Z: 4 groups of rows, each row roughly a mix of its group's hidden directions:
Z (140 x 11):
11  -4  -16  -17  6  1  -3  -13  7  -23  5
23  -13  -6  11  -2  -4  -3  -20  9  -10  7
0  6  -24  -15  -3  6  3  1  -5  -25  6
-8  -8  5  13  -11  13  11  13  -2  8  -23
-17  19  -10  2  17  -18  3  -5  9  -2  -3
15  -5  -15  -23  -1  -4  -5  -15  3  -12  10
2  1  13  24  -3  -14  5  3  3  23  0
-7  27  -5  -3  -12  -3  1  -1  -13  15  13
-14  22  17  -16  1  0  6  0  -12  -7  -4
-6  8  -15  -13  15  23  -4  2  -10  -12  4
-13  16  8  14  -5  -15  14  4  1  6  -19
-8  5  9  15  0  0  1  10  -7  32  0
17  -12  13  7  1  -14  -3  -4  8  23  4
-6  -21  16  7  9  -3  -17  5  6  11  -15
6  4  5  -2  -25  0  -7  2  0  24  13
12  14  -14  23  -1  -7  4  -16  2  2  10
-4  5  11  13  9  -8  -3  7  0  29  -12
-10  -12  14  10  5  1  13  9  2  -16  -21
17  -10  -19  -2  -13  -1  -12  12  17  0  -4
-8  11  -10  -17  -1  13  -10  -4  -10  -24  0
10  -21  7  21  -4  4  -5  0  4  -14  -14
-14  14  -12  -27  0  0  -6  4  -10  -10  -1
1  21  -6  7  -18  5  11  3  -11  17  11
9  -9  2  3  1  -11  -11  8  10  30  6
-16  24  -8  -9  5  5  -8  6  -16  5  9
-10  -3  13  3  16  -4  9  17  -1  15  -19
-17  -12  12  15  13  -10  13  -1  -4  16  -7
17  -5  -4  12  -3  -6  -16  5  15  19  -12
-5  -16  3  2  14  12  -17  18  9  11  -7
-7  -5  16  4  18  0  2  11  1  9  -25
-4  -15  -7  -7  12  22  -12  9  -3  16  -8
9  -10  17  25  -5  -6  4  2  13  12  -7
-7  -12  -4  -6  28  -4  12  10  -5  -7  -12
-7  17  -10  -15  2  -9  2  -14  -8  5  22
-6  -7  8  4  16  -7  -3  -14  16  -15  -19
21  -21  11  7  -13  10  0  4  13  -4  2
6  -11  15  14  -10  2  -10  -4  0  18  21
13  -19  -2  10  -2  -9  -4  -16  19  -12  -1
-17  9  -14  -26  6  -4  -9  2  -3  -10  -5
-9  -2  -1  12  -6  15  -5  18  -3  26  1
0  -7  -9  -16  19  -4  8  13  8  -7  -20
17  -29  4  4  -6  9  4  12  3  7  -3
7  0  -6  10  -5  2  3  3  -7  34  9
19  -14  -5  -8  -8  -3  4  -13  11  -23  2
5  -7  -15  -15  2  5  2  7  8  -25  -15
-4  21  -9  4  -5  -7  -2  3  -8  24  16
-11  8  -6  -21  5  15  -6  5  -9  -17  -12
-3  22  -8  14  -9  -9  6  -5  -5  22  6
-7  -13  15  7  -11  -17  2  7  22  5  -7
-5  12  7  -16  -3  -14  -11  -11  -8  22  9
-14  14  -14  -26  0  1  -6  2  -8  -13  -2
9  -8  13  15  1  -11  3  8  6  26  -6
5  11  14  19  -3  -13  -9  -7  12  18  6
-14  -9  6  5  12  -1  7  10  13  -15  -23
4  15  -9  -11  -11  15  1  4  -17  -5  20
-9  -22  21  -3  3  0  -10  8  -10  12  -12
0  -7  -9  -18  29  1  -12  -1  9  -1  -1
15  -20  8  17  -6  -8  8  -9  17  1  1
19  -25  7  3  -6  5  0  -9  15  -12  -5
2  -13  22  10  12  -8  9  5  -2  -9  -20
-2  19  13  0  -11  -14  5  9  -13  17  9
7  -17  9  13  7  -11  -8  -16  16  2  -14
-9  3  16  20  -4  1  0  13  -4  21  -12
-7  -22  22  0  2  -1  -12  7  -5  11  -13
9  -10  2  -11  16  -2  -9  -2  4  -28  9
-19  1  -2  -1  6  -28  11  -5  -3  11  -5
-13  -6  14  5  18  2  7  17  -2  13  -16
8  -18  17  11  5  -3  9  13  6  8  -18
-6  24  -8  -12  -8  4  6  7  -14  8  17
-3  7  -12  -22  2  14  -5  -1  -6  -23  -7
8  -2  -12  0  -16  10  -9  -12  2  -16  22
-2  5  -14  9  -19  -10  15  12  0  16  11
12  -22  8  -3  -2  14  -11  -6  14  -14  -6
6  -5  -19  -19  11  5  -11  -2  10  -19  -4
13  8  20  1  -15  -3  -4  -16  -7  2  18
17  -7  -3  17  -3  -5  -2  -4  29  1  4
13  -12  11  17  -12  -7  -1  9  7  23  0
9  14  18  13  -9  -19  -1  1  -13  6  10
-3  9  8  25  -23  3  1  4  -6  12  1
-2  -1  30  20  -7  -5  -3  0  7  11  -3
7  -8  -10  -15  2  4  -2  -7  7  -31  -3
-19  -25  5  -14  5  -9  6  -8  -2  -9  -9
11  -19  -1  10  -3  12  -1  5  3  28  -1
-5  8  16  20  -14  -5  10  1  -10  19  5
-1  -5  -13  -24  17  2  0  1  5  -20  -6
0  21  -15  -13  1  13  -14  1  -10  -13  7
14  10  -26  -4  -1  6  1  -7  -12  8  16
-5  -3  0  14  -12  13  17  15  -6  12  -16
13  -24  18  0  -10  2  -1  6  10  1  -14
-11  13  18  24  0  -9  -5  5  13  -2  -6
15  -25  13  7  -1  9  -10  3  13  0  -7
-10  24  -8  19  6  -4  2  -5  -3  7  18
-16  -4  -7  7  -2  4  14  22  9  10  -16
-2  12  -24  -13  7  4  -5  -8  -2  -13  18
-9  7  15  22  -1  -4  3  9  -1  24  -3
-16  2  25  4  2  -10  -7  3  13  -12  -12
-9  -4  11  6  15  -1  0  18  1  18  -20
4  -26  8  6  -3  13  -7  0  5  -12  -19
9  13  3  -9  -12  -12  -11  -16  5  -10  19
-5  5  -18  -26  7  5  -5  -5  -10  -15  4
2  17  2  8  -12  -3  25  2  -9  9  15
-5  -26  4  3  -8  13  3  17  5  14  -9
4  1  10  27  1  -13  0  1  5  22  1
10  -15  -3  -1  8  12  2  9  5  -29  3
8  -2  -22  -21  9  -2  -10  -7  9  -11  10
-17  10  -13  -28  -1  -8  -3  1  -5  -10  -2
-16  15  11  -2  10  -7  2  -8  -13  19  13
-23  8  4  12  1  -1  12  21  -8  10  -8
8  -16  -1  -9  7  0  10  10  8  -18  -21
-7  -3  14  18  -8  10  -5  14  1  24  0
-5  25  -7  4  -7  -7  -5  3  -7  18  17
8  -13  12  15  -8  -16  13  0  10  18  5
4  -10  -7  -16  3  -2  1  -7  9  -30  -6
5  19  -10  -2  -14  -7  13  -17  -6  -17  2
-5  8  -15  -4  -8  14  20  15  2  17  5
-6  -7  -25  -11  22  -2  -6  -2  7  -9  6
-13  7  16  2  22  -6  3  2  -6  18  -13
-13  -6  7  -24  13  6  -4  7  -6  -18  -7
-3  5  20  6  -6  6  14  13  -16  12  -15
0  -4  1  2  14  -4  6  17  7  6  -30
1  -11  -4  -11  27  6  -17  1  11  -3  -10
6  -15  10  12  -5  -20  15  -3  6  18  0
-2  18  -2  6  -9  -7  30  0  -7  5  7
-16  -4  11  4  5  0  11  19  6  -9  -22
5  18  0  0  -8  -16  -5  -11  -2  20  18
4  9  -3  -4  3  -27  11  -13  7  -19  0
1  -15  0  -15  9  14  -7  -2  7  -26  -4
-19  25  -12  -4  3  -8  2  -6  -5  15  1
15  2  -7  3  -16  1  5  7  -5  23  19
-3  -22  17  15  -1  -10  11  1  11  12  -6
0  -14  7  -1  4  -7  10  33  0  2  -1
-1  22  -6  -5  -8  -11  -9  -11  -4  14  19
10  3  -9  0  10  15  -22  -9  -5  -18  -10
5  -26  17  9  -13  7  3  6  13  -1  -7
-4  -6  -14  -24  12  6  -17  -3  -2  -14  -3
16  -20  4  18  -3  -10  -1  -15  13  -1  5
-1  22  -18  -5  -7  -3  -4  0  -10  12  20
6  3  -20  -17  -10  15  -5  0  -12  -6  16
-12  -3  4  -3  23  3  10  16  0  1  -21
11  -12  8  18  2  -15  -3  -15  14  11  -8
one row of each group, then the others: which group is each in?
-1  24  -7  -4  -5  -12  -6  -11  -3  13  20
S
-10  10  17  21  7  -11  0  5  4  19  -7
B
-10  5  12  4  12  -8  11  13  -3  15  -22
U
3  -18  17  15  -6  -16  0  -1  9  17  -3
L

22  -15  -4  -13  6  -7  0  -15  10  -13  8
U
-13  7  21  9  1  -4  4  -5  -13  20  12
U
-3  0  7  -2  11  -28  12  -7  10  -9  -12
B
-21  1  29  -3  5  -2  -11  6  1  1  -8
B
5  -2  -11  -18  4  2  4  -15  0  -25  13
U
-19  16  1  16  -8  7  -2  14  -9  13  -9
U
-16  27  -9  -10  6  -2  -7  3  -13  -2  8
B
-1  -14  13  -6  11  -12  9  -6  8  -19  -18
B
6  -16  -3  -6  -4  10  8  7  5  -29  -10
U
-10  9  13  -1  22  -9  5  1  -5  15  -17
U
4  11  -11  -10  1  -2  -4  -9  4  -32  4
B
4  -18  19  15  -5  -11  -1  4  11  16  -6
L
4  27  1  -3  -11  -4  -4  5  -21  4  -11
L
